A state moves one step at a time under one of 8 hidden systems, and each row is a state written as 20 numbers. Each run below is a few steps of one system.
trace 1, C, 9 rows:
[[ -8  16  -8 -11   0  -6  39   6   3 -16 -18   2  -1  -2 -24  22 -13  16
   -7  -3]
 [  0   4  -7  24 -19   0 -20  -4 -13  -2  23  13  18  -9  -7 -19  22 -10
   10  24]
 [  1   2  10 -26   6 -10   1  24  10  -3 -17  14 -14 -19   4  10   1 -12
  -22 -31]
 [-29  14   0   5  -5   5 -10 -24 -10  14  28  -9  -4  29 -11  13  13  10
   -5  13]
 [ 33   1  -3  -2   0 -17  -6  11  -8   3  -6   0   4 -20   9 -13  -3  15
   23 -36]
 [  2  10  -1 -13   2  13  29 -31  -2 -23   4  -2   2  18  -6  11  10 -10
  -34  12]
 [  4 -15  -5   6 -35  -1  -9  10   6  16  11  22 -20 -17  -5 -15   4  15
   38   4]
 [-11  28  -4 -10  10 -22  19  18 -14 -22 -20  -4  22  -8 -16  27  -7  -3
  -26  -5]
 [ -6  -9   4  14 -14  13 -34 -14 -12  14  36  12  -3   3  11 -25  29 -16
    0   5]]
trace 2, Q, 9 rows:
[[ 34  13   1  16  15   9  -8 -12  33 -13 -15  19  -3  -5 -27   6  -6  10
  -11  -2]
 [-16   8   0  -3  -6  -1   4 -35  40   2  -3   7 -10   6 -13   4   1  23
    9  25]
 [-28  -9  -1 -12 -12 -16  12 -23  15  19   3 -13  19  -1  20 -20   2  -1
   31  17]
 [-19 -16   5 -26  -3 -12  20   9 -24  10   5 -28  15  11  28  -4   2 -31
   -3  -4]
 [ 13 -22   3   3   5  13 -15  36 -40   0  11 -15 -15  12  20   5  -5 -15
  -14 -15]
 [ 22   9  -2  26  21  15 -12  38 -13 -19 -14   8 -10 -13 -19  14 -17  13
  -12 -17]
 [ 18  20  -1  30  12  18 -14 -14  32 -18 -11  27  -1  -6 -36   5   0   6
  -14  18]
 [-12   9   5  -9  -3  -9  -3 -37  56  13  -8  16  -2  -4 -10  -5   4  16
   10  11]
 [-43   1   0 -18  -9 -17  18 -33   7  24   9 -21  18  17  13  -8   1   4
   23  15]]
trace 3, M (9 x 20):
[[  4   8  -5  18 -20   8  -2  -6  17 -15   5  39   8 -24 -25 -14  20 -14
   -5  31]
 [ -5   8  14  -8 -25 -21 -16  26  -3  26  15  27   4 -17 -19   3  14 -25
   -2 -16]
 [  5  10  -3   1 -14 -20 -28   5 -40  14  31 -13   4  16   5   7  18  11
    4 -16]
 [ 38  -5  -8 -15   4  -5   6  -9 -24 -13  -2  -9  -4  -7  24 -13   5  19
    5 -39]
 [ 34  -7  -8  -9 -16  16  36 -22   8 -12   2   1 -24  19 -14   8  -5  12
    1   3]
 [ 17  -8  -9  15 -28  -2   8  11  16 -14 -10  18  -3 -19 -11  -6  -1   7
   19  40]
 [-11  21   0   2 -19 -11   5  17  -7  -5   7  32  16 -24 -29   5  15 -20
  -17   5]
 [ 10   2   8   7 -12  -6 -36   5 -15  28  32  13   2   2  -7 -10  19 -17
    3 -19]
 [ 20   3  -1 -18  -6 -25 -10  19 -26   4   2 -12 -12   3  11  15   0  20
    3 -36]]
trace 4, L, 9 rows:
[[ 13   8 -14  26  -2   9   6  14  -6 -24 -11   8   1 -11 -22   4  -9  20
    9  19]
 [ -5   5  -2   4  -3  11  10  -1  11 -16  -6  30  10 -28 -12 -11  13 -16
  -16  14]
 [-22   2  13 -20 -16  -9  -8  -6  20  14   9  20  -9  -2  -5   6  13 -19
  -14   3]
 [ -8  12   4 -16  -8 -25 -19 -14 -10  14  17 -15   7  19  12  11  14   7
   -4  -7]
 [ 21  -3  -4 -10   6  -4   8  -4 -24  -4   0 -20   2   6  18  -6   0  13
    6 -29]
 [ 31 -16  -7  13  -8  20  16   7  -2  -4  -4   1 -20   4  -5  -7 -13  12
   18  -1]
 [ -1   1  -7  23 -11   6  -5  22   0 -13  -5  15  -5 -15 -18   1  -2   7
    4  29]
 [-16  15   3   2   1   3   0   2  -1 -12   2  23  12 -17 -15   0  16 -21
  -28   6]
 [ -4   1  15 -19  -2 -10 -16 -15  21  19  10  12  -2   1   3   2  18 -17
  -14 -17]]
trace 5, S:
[[ 14 -26  20  41  19  25 -29  16  29  37   5  -2   6  12  -6 -20 -21 -36
   16  21]
 [-28  12   6 -13  28 -27 -29  13  12  -3 -25 -38 -11  16  20  39 -23  40
  -10   7]
 [-32  10 -12  23  26  30   0 -54 -11 -10  14  -9  24   4  18 -39  21  11
    5  10]
 [ 27 -14  20  -4  35   5  18   2  27  37 -19 -21  14  10   2  -9 -35 -25
   19 -40]
 [-21 -21  -7  -4 -10  16  16  -8  -1  -6   4 -34 -36  47  10  27 -18  27
    7  46]
 [-21 -11 -12  25  34  32  -6  19 -22 -18 -17   2   5 -38  30 -39 -12  15
   21 -14]
 [-14   5  18  14  32  10  10  13  12  13  -9 -22  33  26 -22  16 -23 -56
  -28  22]
 [  3 -15   7  22  15   5 -69  -8  21  16  10 -18 -31  22  22  -1  -1  34
   15  11]
 [-46  38  -5  -7  44  -6  23 -22  -5 -10 -26 -20  28  -7   3   3 -12  32
   -1 -28]]
trace 6, M (9 x 20):
[[  1  19 -10   0 -30 -16  15 -20   6 -11   7   5  10  10 -28  17  12   6
   -6  39]
 [  4 -11   1  -2 -22 -13 -12   2   3   2   5  24  21 -35  17 -34  25 -25
    9   7]
 [-13   1   4 -20 -22  -2  17  23 -35  18  25   4 -11  13 -14  17   6 -21
  -11 -23]
 [ 28 -11  -9  30   1  10 -31  11 -33   0  17 -14  -4   5  15 -16   2  21
   21  -7]
 [ 30  15  -2 -12  12   1  23   9  -3 -27 -23  10 -14 -13 -11  17  -9  15
  -19 -35]
 [ 23   5  -2  17 -17  15  -7 -40  27   4  17  13 -12  18 -25  -2   9  19
    8  23]
 [  3   2  -2 -21 -27 -45   2  20  19   0 -20  15  14 -35  -1   0   4  -1
   16   6]
 [-18  13  -6  -7 -25  -1  10 -22 -34  -2  36   3  16  18 -10   1  33 -20
  -16  11]
 [ 25 -32   1   1 -10   4 -14  25 -17  15   8   2  -4 -19  29 -30   2 -15
   25 -27]]
trace 7, S (9 x 20):
[[ 30  33  -1  -1   4 -13  17 -10  -2  -8  -5   5  15   5 -34  19   0  10
  -15 -20]
 [ 33 -10  -4  -2 -22  10   7 -29  28 -12   1  24 -24  -2  -8  -8   9   8
    2  15]
 [-20  -4   2 -28 -17 -16  24  17  17   0 -21  20  -8 -32  -1   0  -6   5
   12  -9]
 [-11  -9  -6  -4 -36 -14   7   9 -20   1  15   3  20  -2   6  -8  17 -25
    4  33]
 [ 19  -8   8 -11  -2 -15 -28  29 -23   7   9   2  -4 -10  21   0  12 -14
  -11 -32]
 [ -5  28  -1   3  -8   2   1  -5 -24   0  23   8  -4  20 -34  27  12   6
  -25  -7]
 [ 45  12  -7  22  -3   4 -15 -12  12 -10  -3  23   0 -20 -19 -13   7  24
   14 -10]
 [  2  10   3 -31  -6 -19  31  -9  34 -14 -24  16   1 -12 -16  19   0  -7
  -20   5]
 [-12 -22   0  -9 -41  -4  -5  -9  11  12  16  21 -14 -13  10 -23  21  -2
   22  23]]
trace 8, Q, 9 rows:
[[ -3  18  -6  11   8 -12 -37 -12 -16 -20   7  -6  19  -6  19  -7  22  12
  -13  13]
 [  1   3   6  -8  18  28  24 -23   4   3  -2  15  -4  -6  -5 -19   0  -6
   -3 -42]
 [ 19  -2   1   1 -24 -10  11   3   5  18  13 -10 -10  31 -25  23  -7   4
   10  12]
 [  5  -1 -13  -5  -5 -20  -9   1  -8 -25 -12  -8   9 -21  29  -7   6  28
   12  17]
 [-23  -5  -1  -2   3  31  31  -1  -9  -9   3  17   2 -14  -4 -15   6 -26
  -13  -5]
 [ 20  -7  13   0 -18 -11 -22  24   8  28  14   7 -11   9 -14  10  -1 -19
    4  -7]
 [-14  26  -7  -2  11 -21 -21   1 -14 -17  -8  -7   8  -7   6  17   6  32
  -10  -3]
 [  9   3  -4  18  13  32  15 -33  -4  -5   9   9  12  -2  -3 -28   8  -5
    2  -9]
 [ 19  -8   6 -21 -18 -14  23   2  25  17  -7   3 -16  12 -13  16 -11  -5
    7  -9]]
trace 9, Y, 9 rows:
[[ -5  26  12  -5  14  10 -18 -41  -3  16  27   0  -6  35 -14   9  16   5
  -22 -32]
 [ 43  10 -10 -17 -26 -19  21 -32   5   5   7   3  -8   8 -11  -1   8  34
   27 -22]
 [ 15   9 -14 -21 -19 -15  52 -15 -12 -32  -8  -3  30  -2  -5   4  12 -16
  -14  22]
 [ -4 -23  -6   2 -29  18  -2  12 -13 -24  11  32 -11 -32  15 -25  26 -21
   -8  28]
 [-33   8   5   5 -14 -16 -21  61 -19   8   3  20  -9 -18 -21  23  -2 -11
  -10  -4]
 [ 19  23  10  33  22   1 -59   7 -16  12  21  -2  19  10 -12   2  10  -8
  -16 -16]
 [ 26  23  12 -20  19  -1  -6 -28  19   6  -5  11 -22   7 -12  14   3  21
  -19 -59]
 [ 13  20 -10  -7 -25  -6  35 -56  14   1  16  -1  11  29 -32   7  13  13
    5  18]
 [ 30 -12 -15 -27 -39 -32  23  -9   2 -29 -12  11  12 -31  24 -16  22   3
   10  19]]
trace 10, E, 9 rows:
[[-11  28  -7  27  -1  18   5  -4 -20 -10  15  35  18 -20 -34 -15  18 -10
   -8  -7]
 [ 43  -7  15  -6 -23 -18 -31  -2  27  11  11  22 -10   2 -11   6  17 -22
  -15  -1]
 [-24  19  -2 -26  -8 -25 -20 -26   5   8   7 -11 -15  12  15  13  13  42
    6 -14]
 [ 11  12 -16  -2  -5 -15  30 -18 -29  -5   5 -14  44 -11  11 -26  11   0
   22 -17]
 [ 24  -9   3 -25 -19  -8  40  17 -11  -6  -2  -9  -4  19 -11  29  -6 -30
  -26   5]
 [-13 -17 -16   6 -29  11  -3  14 -19 -21   9   6 -39  -1   4  11   5  34
    9  32]
 [ -3  32  -7  20   3  -5 -13  25 -15 -16  -4  32  16 -39 -27  -3   8  11
   -4 -19]
 [ 27  10  12   4  -8   7 -26 -29   9  13  31  21   0  19 -21   1  29 -25
  -28  -8]
 [ 18  -4   2 -30 -18 -33 -18 -21  23  11  -1  -3 -21  -1  22   0  10  36
   21 -16]]
trace 11, C, 9 rows:
[[-20  10  -4 -15 -16 -13 -15  -6   3  -5   4   0 -34  12  -1  27   5  42
   -3   6]
 [ -4  22 -13   6   1 -13  14 -12 -26   2   6  -4  35 -16   1 -21   9  17
   27 -23]
 [ 38  -5   7 -17 -14   2  17  -7  -1  -6   8  12   5   6  -6   1  15 -39
  -28  -9]
 [-12  -8  -5 -10 -30   3  -5  10  -1  -6  10  13 -47   6  -7  19   5  26
    1  14]
 [-19  34 -13  16   8 -11   8   9 -28  -6  -2   4  28 -22 -14  -5   3  21
   14 -20]
 [ 28   6  11  -3   2   5 -14 -18  -1   3  17  16  14   1  -4 -10  25 -36
  -28 -16]
 [ -3  -4   6 -26 -19  -9 -10  -3  21   4   0  10 -47   8   1  24   2  28
   -5  -9]
 [-16  29 -21   6  -6 -18  14 -14 -23  -5   6 -13  26  -2  -6  -2   4  34
   24  -3]
 [ 38  -5   1  -8 -12  -3  11  -4  -9  -6   8  13  23 -15   3 -21  21 -34
   -8 -13]]
trace 12, L (9 x 20):
[[ 32 -14   7   1  16  -1  -9  -7  33   0 -22  11   7 -30  16 -31  -3  -6
   14 -16]
 [-28  -1   0 -14 -14   4  28  -2  21  -3 -10   2 -32  12 -19  30 -16  25
    0  22]
 [-13   4 -10  15 -16 -18  -8 -10 -19   0  15  -7  44 -12  13 -25  19 -10
   18  31]
 [  2 -10  15 -28  11  -4  26  34 -13   2 -13  -3  -2  -5   7  14 -13 -35
  -26 -37]
 [ 11 -22   5  22  -5  30 -28 -23   5  18  30  -8 -24  39   0  -6   5  -1
    5  20]
 [-15  22  -3  16  24 -18 -29  38 -12  -7 -20  -3  11 -30   0   8 -14  32
   12 -20]
 [ 18  16  -1   2  16  26  44 -47  14 -18  -4   7  11  13 -25  -4   3 -10
  -20  -4]
 [ -3 -29   6 -15 -20 -22 -23   9  44  12 -15  15 -12 -29  28 -20  -1  -3
   26  14]
 [-46  22  -8 -18 -13 -10  29   4 -27  -3   9 -20   1  28 -17  35  -3  13
  -12  13]]
trace 13, Y (9 x 20):
[[ 40 -20 -11 -30 -57 -25  10   8 -18 -17   8   4 -35   6  12  19  16  18
    2  12]
 [-23  26 -21  11 -10  -4  24  20 -61 -35   7   5  36 -20 -10   0  18  -5
  -15   8]
 [ 33 -12  10  23  -2  28 -20  30   4   2   8  51  -8 -34 -16 -26  11 -38
   -9 -20]
 [-11  25  15  -3  -1 -10 -31  24  17   1   1  14 -32  20 -39  58  -5   8
  -41   3]
 [ 14  43  -8  18   3 -21 -48 -49   0   1  21   3  28   0  -6 -13  33  39
    9 -11]
 [ 21  13  11 -55 -12 -30  43 -30  21  12  -7  17  12 -13  -4  -3  16 -21
  -11 -52]
 [ 12 -17  -9 -11 -57   8  23 -25 -21  -8  37  -2 -13  37  -6   7  29 -21
  -14  50]
 [  6  -1 -25  -5 -34 -24  -1  47 -52 -37  -5  17  -6 -48  17  -5  16  27
   10  -7]
 [-16  24  10  28  18  21   3  37 -29   1  12  28  36 -17 -39  -2   3 -60
  -33  -7]]
trace 14, K, 9 rows:
[[ 33 -10  -3  -1  -7  -2  39  35  14   1 -30   3 -11  -7 -23  12 -36   9
   22  -9]
 [-32   5 -12  28  -7  10  -6  13   8 -31 -11  18   8 -23 -12  -1   2   5
   -6  60]
 [-12   1  23  -1  22  -8 -39   4  39  27 -13  19  10 -27   9 -18   4 -20
    1 -25]
 [-17  36   9  -5   4 -11  -8 -15 -13  12  24  -5  11  35 -30  33  14  -9
  -36  -5]
 [ 23 -12  -3  -6   9 -11 -26 -27   0   6   1 -42  -8  26  42  -3  -2  40
   20  -5]
 [  2   5 -10  -8  19  19  72  -6 -16 -15 -19 -11  15   1 -12  -4 -22  -1
    2 -21]
 [ 13 -37  -3  30 -20  23   1  17  18   3   0   1 -16  10  -4  -7 -14 -18
   16  60]
 [-21  16   6 -10   8 -30  -6  48  19  -3 -36  18   4 -43 -10  17 -16   5
    0 -15]
 [-37  21   2  34  17  18 -42 -16 -12  -4  27   9  21   4  -6  -9  25 -16
  -24  23]]
trace 15, K (9 x 20):
[[  8 -25   6 -29  -6  -3 -17  -7  -4  -6   4   7  -9 -21  51 -27  27 -18
   -9 -16]
 [-13   0   1 -18 -24  15  26  13 -37  13  30  13 -21   9 -15   8  12 -12
  -10 -35]
 [ 37 -14 -13  10 -38 -13 -24  11 -30  -8  20  -1  -7  -6  16 -12  19  19
   24  14]
 [ 15   5  -8 -21   0   6  23   2 -15 -30 -11  28  -3 -41  12 -16  17  -2
  -13 -34]
 [ -6 -17   0   7 -36  26  -4 -10  -1   9  36  34 -23   3 -13 -17  28 -18
   -1  16]
 [ 16   2  -2 -32 -37 -50  -8  14  -4  13   4  12   0 -22   7   2  17  10
   16 -23]
 [-20   3 -14 -14 -14   8  11 -17 -43 -30  22   4   8  -6  23 -13  36 -10
  -26   4]
 [ 25 -37   9 -16 -17  14  -5   7  -7  24  17   7 -29   0  22 -21   6 -16
   16 -34]
 [  7  14 -17 -10 -39 -10  27  25 -42 -18  12  17  -7 -10 -27  20  11  11
   -4  -5]]
trace 16, E:
[[-28   5  -4  11  -5  -9  -3   7 -30  15  19 -16  35  -1   6 -13   6 -21
   12  12]
 [ 38 -17   7  -3   6  -2  -9  32 -24   1   0 -15  -8  11  13  10  -8 -19
  -14 -22]
 [ -6   1  -5  14   2  28   6  -3  -8   3  10  -1 -36  23 -17  15 -15  37
   10  -7]
 [ 25  13 -11  30  10   2   0  -9  19 -20 -17  15  17 -25 -17 -16  -3  15
   13  13]
 [ -9  11  14 -19   9  -1   3 -25  32  -7  -7  16   4   1  -6   6  12 -25
  -39   2]
 [-20 -24   3 -20 -26 -12 -11 -12  11  19  12   1  -9  -8  31 -22  13  -3
   24  10]
 [-21  14  -1  -8   6 -33   2  28 -24  15  -7 -27  26  -2   7  12 -13   1
    8 -15]
 [ 19 -11  -3  17   9  28   9   0 -41  -8  20 -20   2  27   5  -3  -1 -16
  -12   4]
 [ 28 -13   0   4  -1  15  10  26  12 -11 -19  15 -37  -8 -14  13 -22  21
    7 -12]]

Which system made each run below?
trace 17, 2 rows:
[[-17  -1   2  -4   0  -2  20  36  11 -13 -23  17  -6 -24 -12  13 -17 -10
  -12   7]
 [-14   2   5  32   5   8 -42   1   6   7  13   2   8   6  -7  -4   7  -8
   -4  30]]

Y
trace 18:
[[-17 -17   5 -33  -8  23  -3 -16   7 -21   2  19 -51  -1  26   5  20   2
  -33  -2]
 [-24  15  -3   9 -27 -18 -17  -7 -13  39  31   8   5  -3 -16 -12  14  22
   41 -18]]

L
trace 19 (2 x 20):
[[ 10   9  -4  15 -16   3  11 -11  -5  19  21   5  11  11 -27  -7   3   1
   20   1]
 [ 38  -7  -4 -10   1 -15   4   9   3 -18 -19  -7  -6  -8   9   5  -6  14
   -1  -6]]

S
trace 20:
[[-29 -17  13 -11  20  17 -13  -4  10   5   0   0  -9   2  25  -7   3 -25
  -21  -1]
 [-12 -20   6   7   4   1  -6  18   6  33   2  -9  -3  -2  12 -14 -17  -4
   32 -10]]

E
trace 21:
[[-37  -9   6 -15  20  22 -29  33 -38  -7   8   1 -37  -5  30  12   8  -1
  -35 -35]
 [ 27  13 -10  38  -2  22 -21   6 -44  21  36   7  -6   7 -21 -14   7  23
   27 -41]]

K
trace 22, 2 rows:
[[ 31  -9 -10 -21   4  -6   7 -12 -35 -23   3 -27  -1  10  42  -2  12   8
  -10 -14]
 [ 12 -27  -6  10  -8  34  16  19 -19  11  10   6 -34  -4   1 -16 -12  17
   32 -24]]

L
trace 23:
[[-61 -11  -1 -19   5  21  30  25  10 -28 -28  26 -21 -34   5   6  -6 -11
  -24  20]
 [-14 -10  18  33 -12   4 -49  23  10  46  30  19  13   0 -18 -18   6 -43
   12  19]]

Q
trace 24:
[[ -1   6   1  -5 -12 -16  12  22 -31  11  13 -16  11  21 -11  23  -2 -18
  -10   3]
 [ 29 -15   3  13  14  17 -28   2 -18  -6  11  -7  -3   7  22 -13  10 -13
  -13  -9]]

L
trace 25, 2 rows:
[[ 46 -12   0  11 -16  18  34   4  -4   4  10  26   5  -7 -26 -19   3 -34
    5 -14]
 [  1   7  -1   2 -16   0  -9  21  12 -25  -7  22 -36  -1 -25  36   1  13
  -32  29]]

C
trace 26, 2 rows:
[[ 14  12  13 -19  11 -28 -12  18  -7  21  -1 -17   7  17  -4  26  -8  -9
  -14 -35]
 [  9  11 -14   9 -14  14  -3 -31 -19 -15  25  -2 -16  23  -8   4  17  33
   -2   7]]

S
trace 27 (2 x 20):
[[ 48  -2  -6   6  19 -17 -24  14   0 -32 -25 -20   3  -3  22   9  -8  20
   -8   8]
 [-37 -11  -1 -10  11  31  25 -36  14 -13  -3   6  -4  -6  20 -24   8  -5
   -5  11]]

C
trace 28:
[[ 30  18  16 -20  15  -9  12 -44  37   9  -7   3  17  15 -13   5   5 -21
  -22 -22]
 [  2 -23  -1 -24 -35   2  18 -28  27  22  10   1 -40  16   1  -3  -4  27
   34   2]]

S
trace 29:
[[-40  33 -14 -11 -10  -1  13 -22 -33 -32  16   0  11   9 -10  21  29   7
  -38  23]
 [ 23 -12  11 -16  -8 -12 -11  -7  -6  26  15  12  21 -23  25 -39  23 -37
   11 -43]]

L
trace 30, 2 rows:
[[ 10  13   5  26   8 -12 -16 -21  22  32  10 -15  33  23 -22  -3  -9  -2
   23  16]
 [ 23  -9   5 -23  29  -9  -4 -20  13 -23 -26 -26   4   5  40   2  -2   3
  -21  -3]]

E
